In the data rows, 128 means zero.
Here are some points:
[168 118 166 125 142 123 171 148]
[144 086 132 095 152 081 139 086]
[148 086 138 087 144 079 123 086]
[118 094 154 077 162 091 145 086]
[079 166 082 168 089 177 083 154]
[077 146 090 176 134 171 095 160]
[083 172 094 178 091 167 087 184]
[075 174 082 172 077 159 089 138]
[136 116 166 121 160 123 169 108]
[118 094 154 089 162 083 173 080]
[124 164 114 168 085 177 101 140]
[130 122 170 095 122 119 157 148]
[144 098 120 097 144 079 119 082]
[132 106 134 109 152 125 129 112]
[116 102 142 105 168 133 169 122]
[142 150 176 145 142 149 127 152]
[176 162 162 131 124 147 151 160]
[116 160 076 170 081 155 081 168]
[170 158 178 117 114 123 171 158]
[105 170 082 170 089 179 087 156]
20 more points follow, each with its number after it:
[142 078 114 091 152 087 117 086] 0
[154 172 142 131 174 143 149 158] 1
[148 122 176 123 114 127 153 128] 2
[067 154 086 168 089 157 085 174] 3
[077 172 096 162 083 149 083 156] 4
[146 084 120 097 134 093 137 088] 5
[146 094 130 121 128 133 131 112] 6
[130 154 168 152 162 147 131 160] 7
[164 166 148 162 110 153 131 168] 8
[073 148 094 158 069 159 073 148] 9
[150 082 156 093 154 079 147 078] 10
[142 104 142 101 160 131 157 146] 11
[124 178 088 174 087 169 083 162] 12
[144 086 130 109 150 121 143 110] 13
[069 172 084 154 110 159 085 138] 14
[134 088 158 081 174 083 159 082] 15
[140 092 120 087 134 087 117 082] 16
[118 086 162 077 156 077 159 084] 17
[079 154 098 174 120 179 091 140] 18
[136 152 092 176 102 167 107 148] 19
Which three of these numbered points are nearest to each point below, looking only along the 2 directions in which the first points spread most? Their numbers follow each, nearest first.
[170 144 160 143 108 117 155 152] > 1 7 2
[138 124 164 113 160 153 177 126] > 2 11 1
[107 166 124 168 098 147 103 164] > 19 12 18
[114 164 082 176 071 161 079 144] > 4 3 18
[160 098 142 121 148 109 169 130] > 11 2 13
[079 164 094 156 104 169 111 146] > 18 4 19
[099 160 068 174 102 155 079 142] > 9 14 3
[156 112 132 103 144 107 143 100] > 13 6 11
[168 102 154 113 152 125 159 114] > 11 2 13
[142 088 146 083 170 087 123 078] > 17 10 15
[140 084 116 083 162 079 125 084] > 0 16 5
